One vector is turned by the same rotation once a tick. Each row is the vector after some number of ticks, and that number follows the row.
The counts run from 0 to 565.
[121 106 154 104  74 120 183 137 120 130 103 156 141 104 122 115 131 146
 164 146 121 160 120  49  91 146 153 128  79 112 126 116 130 156 113 135
 191 133  99 117 162  89 106 133 111 127 134 171 110] | 527
[143 121 159 124  98 114 133 168 124 174 155 162 142 115  83 121 137 152
  87 144 114 145 134  91 125 119 137 158  99  96 178 129 119 120 143 109
 135 134  88 122 156 137  91 142  86 135  99 124 161] | 188
[124 135 104 115 168 145 142 146 157 124 136 148 130 105 133 121 123 142
 175  65 113 104 161 139 150 118 124 133 103 115 106 176 145 139 133 114
 155  91 143 135 127 128 166 179 132 169 143  74  96] | 283
[125 104  96 116 117 128 146  89 138 124 109 140  74 119  91 103 167 128
 166 102  84 172 141 111 111  82 158 188 137 137 151 107 135 126 115 148
 127 146 132 166 107 131 120 123  81 131 142 136 101] | 89
[139 141 119  99 109 119 132 167 130 108 136 129 128  79 136  80 160 121
 140  73 108 134 176 135 121 100 132 154  83 136 134 141 129 161 126 121
 166  70  90 160 138 126 122 143 159 158 164 103 103] | 360
[142 118  86 157 123 143 174 103 170 150  75 104 162 162 144 144 111 100
 151 164 168 150 113 174 131 121 112 119 186 149 136 164 106 121 105  99
  99 156 144 177 138 112 126 129 123 146 154  93 140] | 273
[110 118 119 104 150 131 119  98 107 128 129 128  64  89  99 141 161 120
  78 120 112 105 132  99 117  86 102 119 168  81  99  97 147 138  99 156
 115 123  91 135 129 119  99  54 110 119 124 145 132] | 258
[156  76 122 149 101 116 156 145 124 106 133 152 134  80 184 127 116  84
 141 127 112 116 153 125 119 143 125 158  89 106 108 152  85 110 104  93
 169 147 111 147 127 112 116 163 201 171 142 134 127] | 281
[145 122 115 144 145 124 129  72 131 114 122 132  54  85 143 167 111  90
 116 143 131 168  90 127 124 138 166 129 111 108 107 138 125 139 113 102
 118 170  98 103 104 138 104  99  73 118 110 162 118] | 9
[137 122 147 134 125 126  98 108 135 103 151 134 118 137 131 134 119  71
  75 139  89 110 159 144 142 113 108 126 148  97 165  70 129  83 180 123
 138 145 128 112  80 121  96  89 166 134 118 155 135] | 401
[131 156 187 138 100 154 132 161  99 119 107 122 121 130 127 143 101 141
  75 139 129 145 128  95  95 135 130  91 133 170 129 135 165 132 199 145
 151  96 107  85 161  98 110  89 135 116  70 134 133] | 298
[132  91 108 148 158 105 152  92 142 155 155 130 138 128  97 107 163 112
 106 136 141  66 124 108 114 100  58  97 144  53 100 119 133 109 105 150
 142  80 116 130 121 132 105 134 181 156 152 150 143] | 215
[116 155 102 121 109 112  86 110 150 129 134 100 109 149  93 122 151 120
 116  78 108 150 155 126 118 123 116 137 147 139 218  76 143 140 155 105
 149  69 146 104  92 130 150  88 108 127 151 124 105] | 399
[126  90 163 131 126 110 161 109 101 110 139 177 120 127 117 157 140 127
 121 154 103 149  99  48 108 145 122 154 103  85  95 110 142 122 121 140
 155 159 114  85 158  93  79 112 146 113 122 176 136] | 526
[169 149 109 172 169 132 117  76 156 120 156 138  73 116 104 143 128 135
 127 122 134 158  72 117 141 113 181 114 159 155 138 146 165 117 174 117
 102 154 109 136 137 152 101 118  91 120 136 159  96] | 86
[153 118 155 114 112 148 161 158 129 152 156 137 188 157  86 154 113 168
  98 163 154 134 146 129 161 128 139 113 116 132 196 117 112 134 179 130
 118 154 132 130 148 100 107 120  86 138  77 140 159] | 265
[166 105 113 165 138 158 143  69 138 121 141 136  56 152 112 120 161  80
 121 123  84  87 143 129 112  79 124 115 145 124  89 123 151 137 121 150
 101 174 113 165 122 149 109 102 134 107 126 145 131] | 56
[119 133 135 107 151 121  97 170 134 141 183 151 132  56 107 123 147 132
  88 129 122 111 124 129 160  91 152 125 159  94 125 165 161 132 133 134
 119 151  44 149 172 117  98 113 111 157 135 122 141] | 223
[ 97 111 133 115 153 154 111 130  87 105 104  97  89  86 138 159 133 127
 117  93 136 107 153 138 100 123  84 135 145 120  56 167 160 155  86 164
 139 112 130 100 121 100 139  85 155 142  79 115 125] | 69
[139 148 106 161 140 112  78 106 145 138 178 129  71 113  96 124 139 111
 103  84 107 110 123 106 111 131 109 107 137  89 164 135 145 130 143  85
 107 131 105  83  84 156 127  96  89 134  94 132 122] | 288
[118 134 147 136 202 144 169 133 114 130 132 159 128 123 113 161 102 163
 147 129 159 143 120 117 112 122 145 105 114 116  68 201 165 115 146 129
 141 111 149  89 156 108 146 174 111 161 113 110 145] | 4
[104 119 152 138  83 117 101 164 118 146 171 129 188 119  99 101 158 120
 179  88 110 116 163 105 138 115 111 139 105 164 150 177 146 120 120 173
 159 144 102 133 147 125 127 134 124 139  92 120 123] | 515
[164  92 127 106 114 146 156 168  79 159 130 131 110  92 120 159 158 156
 122 100 144 149 143 115 101  72 153 174  81 139 125 110 142 169 145 149
 138  80 121 163 171 118 129 125 109 136 143 115 164] | 158
[123 118 126 141 170 150 136 144 118 169 139 111 117 119 106 175 128 153
 117 131 166  87 141 144 116 116  95  92 118  85  84 180 140 150 101 136
 109 107 126  91 149 126 167 128  91 140  67 101 163] | 486
[149 130 116 123 167 154 135 140 164  98 130 131  84  86 164 108 114 100
  67 112 122  79 163 146 134 105 122  89 165 126  83 161 142 132 149 109
 112 119 107 147 119 107 120 137 171 153 124  95 113] | 362
[145 168  84 161 143 123 159 170 178 148 118 146 176 115 119 151 127 149
 116 141 142 166 116 128 151 140 144 139 160 165 144 159 136 175 140  84
 101 148 120 147 193 122  91 135 114 138 145  61 141] | 84
[109 132 113  94 127 138 104  90 144 137 164 107 101  83  94 119 169 134
 121  98 109 104 146 112 155  94 109 110 147  86 153 110 132 175 108 142
 119 140  75 121 123 138 122  77  66 129 108 148 119] | 257
[151 149 102 189 160 149 140 139 176 109 114 129 107 120 145 133  97 107
 108 105 117  81 147 114 119 174  90  91 145 125  86 159 118 147 133  89
 115 161 164  99 156 120 115 138 177 137  97  96 126] | 285
[154 103 130 182 131 102 158  75 135 113 145 151 116 166 131 121 157  67
 140 151  96 110 138 106 108 126  84 122  91  85  98 119 117 115 111 133
 132 153 124 117 117 152  92 126 180 127 118 178 135] | 246
[113  99 139 107 134 164 149 141 130 160 129 106 169 117 112 144 127 152
 163  94 178  93 162 128 146 111 106  91  96 109 122 183 126 170 102 140
 150 108 122 105 159 114 184 140  79 152 102 111 134] | 485
[116 107 161 129 101  87 126 118 123 114 134 124 170 147  82 158 101 120
 103 120 112 140 137  88 132 193  94 155 124 114 160 119 115 144 132 119
 162 132 135  56 162  61  89 123 164  98 107 133 105] | 557
[173  99 111 155 139 149 197  84 170 136  94 150 137 126 173 103 125 126
 138 157 159 157 118 123 119 122 128 112 134 119 119 112 106  94 129 110
 156 123 134 167  97 105 106 132 140 151 175 146 107] | 462
[150 156 112 135 142  91 143 109 140 118 165 149 149 156  73 134 156 121
 151 115  88 161 167  88 153 125 121 161  81 130 160  87 156 142 141 139
 146  83 147 114 131 155  81 142 144 137 120 131 105] | 356
[118  80 158  82 122 144 155 159 124 161 142 135 185 144 125 125 119 150
 131 112 182 102 150 151 141  94 124 122 123 104 169 155 104 107 147 132
 154 121 122 148 149  76 188 163 102 153 137 120 134] | 373
[108 160 114 134 170  85 101 103 120 160 147 119 119 113 100 175 129  96
 106 156 155 170 111 134 137 103 134 135 140  75 160 152 141 136 113  89
 114 119  88  90 113 167 124  83  56 137 119 111 145] | 490
[176  77 154 148 130 135 149 135 128 133 161 133  98 110  95  81 143 133
  81  93 127  45 152 103  96  97 109 118 123  81 103 129 111 116 157 125
 139  87  92 142 129 118 134 170 156 154 126 135 127] | 327
[107 109 112 145 179 113 159  75 111 147  97 166 118 137 129 153 153 123
 168 151 139 153 111 125  91  75 119 161 154 101  50 159 169 102  80 159
 134 129 151 132 124 130 122 113 117 134 167 120 150] | 383
[115 126 133 109 143 123 151 177 104 166 150 140 183 144 123 194 106 147
 128 167 136 160 151 157 167 135 146 130 106 111 168 139 139 119 155 105
 116 156 161 123 147 117 139 133  92 166  80 101 180] | 343
[147 126  68 149 142 140 138 128 156 145 104 108 115 101 109 149 144 151
 169  76 125 129 163 130 121 140  85 166 126 145 116 140 114 178  71 135
 123  99 150 144 143 124 120 131 120 136 117  63 103] | 317
[144 143 138 142 104 109 123 173 131 135 149 137 104 141  75 115 152 143
 120 102  65 166 169 116 120 118 155 192 105 168 177 132 147 138 164 109
 128 118 119 143 153 149  96 145 120 146  94  90 109] | 468
[130 122 171 107 161 133 139 136 110 135 123 141 151 140 126 170 101 149
  68 127 159 127 119 126 131 126 131 116 165 132 131  91 165  80 207 136
 158 105 159 108 152  59 137 117 156 111 163 146 144] | 263
[ 83 163 117 133 189 102  87  91 122 153 133 123 157 138 118 186 135 124
 116 107 166 145  98 131 141 127  84 116 176  94 121 140 168  95 143 130
 129  96 148  65 127 109 129  87 140 115 140 116 132] | 73
